Here are some points:
[ 17  -8 -23 -27 -42 -57 -63 -74 -75 -52 -39 -52 -51 -42 -36 -26]
[10 13 10 30 48 50 48 38 40 38 26 28 28 15  6  5]
[-18 -33 -47 -49 -55 -62 -58 -66 -60 -39 -29 -22 -13   6  12  16]
[-28 -37 -39 -48 -51 -41 -39 -37 -43 -51 -33 -16  -8   4  16  25]
[-12   2  10  10   2   1   3  19  16  -2   2   9   6   8  10  -1]
[-23 -21 -10  -4   5   4  14  13   4  17  16  17  24  19  15  16]
[ 12   5   6  -5 -14  -9  -5  -9  -9 -13 -17 -22 -26 -19 -17 -15]
[ 5 24 40 44 62 75 72 68 57 59 49 35 34 26 18 10]
[19 30 48 48 49 42 39 48 40 31 22 21 25  8 -5 -7]
[ -1 -18 -39 -60 -59 -65 -72 -63 -50 -35 -28 -29 -20  -2   2  13]
[ 27  33  38  46  52  48  40  42  38  28  24  12   3  -4  -8 -14]
[-43 -30 -15  -6  -4   7   8  14  21  18  23  21  28  35  40  40]
[20 27 26 39 36 44 59 46 41 33 25 24 12  0  0 -8]
[ 11  19  21  25  21  16  20  22  25  39  21   2   9   3 -12 -24]
[-16 -27 -30 -15 -20 -22 -23 -32 -28 -22 -19 -22 -24  -7   6  -4]
[ 7 18 41 51 63 71 78 69 60 61 61 54 32 25 18 22]
[ -7 -15 -15 -40 -60 -66 -63 -58 -63 -54 -43 -41 -39 -37 -30 -17]
[ 11  24  41  46  52  54  46  51  50  38  33  23  14  12   1 -15]
[ 23  35  37  34  26  38  38  34  33  19  10   3  -9 -26 -28 -33]
[11 25 39 57 58 56 68 76 74 63 57 62 52 29 28 30]
[27 32 28 18 36 48 36 29 39 37 30 22 10 -6 -8  9]
[ -8 -28 -41 -45 -59 -60 -54 -67 -70 -47 -52 -51 -30 -29 -16  -7]
[  7  -3  -1  -2 -11  -9   0  -6 -19 -15  -6 -15 -12  -8  -3   5]
[-20   0   3  17  32  27  28  35  36  30  29  38  45  43  38  29]
[-23 -10  16  35  44  47  53  55  56  56  56  63  61  64  68  58]
[ -3 -24 -43 -47 -53 -47 -50 -63 -58 -48 -40 -35 -28 -16 -18 -17]
[-7 -1 19 31 42 60 60 61 61 55 50 46 56 52 51 51]
[-8 13 27 34 41 54 64 66 63 58 62 56 36 42 41 28]
[ 41  30  34  51  40  38  54  51  34  28  28  12  -3 -16 -22 -21]
[-17 -23 -29 -26  -9  -4 -17 -27 -23 -28 -21  -2   0   1   3   5]
24 more points follow, each with its number after it:
[ 9 15 29 46 55 58 58 69 67 54 45 29 23 29 29 16] 0
[ 9 27 30 29 38 44 43 33 34 37 16 17 19  3  7 -4] 1
[ 17  -3 -10 -12 -28 -28 -23 -31 -34 -38 -35 -31 -37 -39 -45 -38] 2
[-45 -24 -18 -13   2  15  23  15  22  46  58  65  62  64  75  73] 3
[ -9  -8  -8 -12 -36 -30 -17 -28 -20 -15 -15 -12  -7   2   7  19] 4
[ 22  22  35  27  17  19  20  19  14  10   4   2  -5 -21 -28 -30] 5
[-22  -2  17  33  45  61  58  56  69  58  45  52  46  40  35  23] 6
[-22 -16 -14 -10   1  11  15  15  20  21  18  24  33  44  41  39] 7
[ 23  17  29  34  41  40  30  22  24  25  24  24  10   0 -15 -23] 8
[ -2  -7 -26 -47 -52 -53 -66 -80 -74 -63 -49 -38 -37 -27 -18 -18] 9
[10 18 21 32 37 18  8 14 16 27 14 -3  2  4 10  2] 10
[ 1 25 25 26 38 43 53 51 40 39 28 20 22 20 12  4] 11
[  3  15  29  39  46  49  51  43  36  29  16   2  -4 -16 -19 -11] 12
[  3  15  36  45  37  26  19  24  31  15   2   0 -15 -22 -17 -32] 13
[ -8 -25 -42 -54 -55 -55 -55 -56 -53 -53 -52 -36 -25 -15  -4   7] 14
[ 25  18   9  -1   5  -3 -10  -2 -10 -14  -8 -14 -15  -9 -11  -4] 15
[ -8 -11 -12 -21 -20 -15 -28 -30 -23 -20 -14  -4  -4  -3   3   1] 16
[-20 -20 -10 -12  -4  12   9   7  10   8  21  18  -6  11  25  25] 17
[  5   3 -26 -52 -59 -65 -76 -74 -72 -57 -38 -43 -44 -35 -31 -32] 18
[-11 -24 -49 -61 -66 -67 -67 -71 -57 -56 -55 -49 -42 -24 -20 -17] 19
[ 15   0 -14 -33 -38 -35 -47 -53 -43 -40 -37 -35 -36 -31 -29 -14] 20
[ -5 -20 -40 -40 -58 -82 -81 -70 -65 -62 -58 -50 -42 -36 -28 -29] 21
[ -6 -28 -37 -43 -55 -68 -67 -59 -51 -44 -35 -32 -23 -21 -17   0] 22
[-12 -25 -35 -40 -39 -42 -45 -45 -34 -26 -25 -23 -18 -10  -4   8] 23
Which two of these numbered points are nearest to each point below by angle, seen from the average point of the first points? Their numbers follow each, nearest first.
[ 34  21  10  18  15  17  16   1   5  16   7 -10 -26 -38 -43 -34] > 5 13
[-12  -1   8  10  21  41  45  45  52  44  36  39  41  39  22  11] > 6 0
[ -8 -17 -24 -38 -52 -63 -63 -60 -53 -48 -47 -37 -34 -27 -22 -19] > 21 19
[-54 -33 -14  -1  12  27  31  27  40  55  47  47  64  80  90  97] > 3 7
[-3 11 14 13 28 22  7  8  7 11 16 10 11 13  8  9] > 10 1
[-20 -17 -22 -26 -19 -11  -9  -9  -3   3  -7  -4  24  31  24  25] > 4 23
[ 10  24  42  53  44  47  46  36  29  28  27  18  18  12  -5 -24] > 8 1
[-7  8 30 36 38 39 34 48 49 36 28 20 31 30 23 17] > 0 6
[-22 -22 -34 -45 -48 -46 -41 -36 -30 -22  -7   5   3  11  22  28] > 4 23
[-3  7 22 44 55 53 62 57 51 50 38 29 37 30 23 22] > 0 6
[-16 -11  -5 -14 -15   1   4   3  14  13  13  17   6  10  18   6] > 17 7
[-13 -34 -42 -51 -48 -54 -62 -43 -44 -54 -43 -41 -21  -4  -7  10] > 14 23
[ 15  22  27  17   5  13  15   9  18  17   0   2  13   6 -16 -19] > 5 13
[ 32  31  23  36  37  29  33  23   7   8   7 -12 -26 -38 -52 -66] > 5 13
[ -4 -18 -30 -33 -45 -63 -69 -75 -70 -52 -36 -31 -28 -16 -20 -16] > 9 21
[-12 -23 -29 -43 -50 -56 -60 -57 -55 -51 -41 -28 -27 -30 -26 -22] > 21 19
[ -1 -20 -40 -51 -57 -68 -66 -55 -60 -62 -37 -30 -38 -21 -15 -10] > 22 19
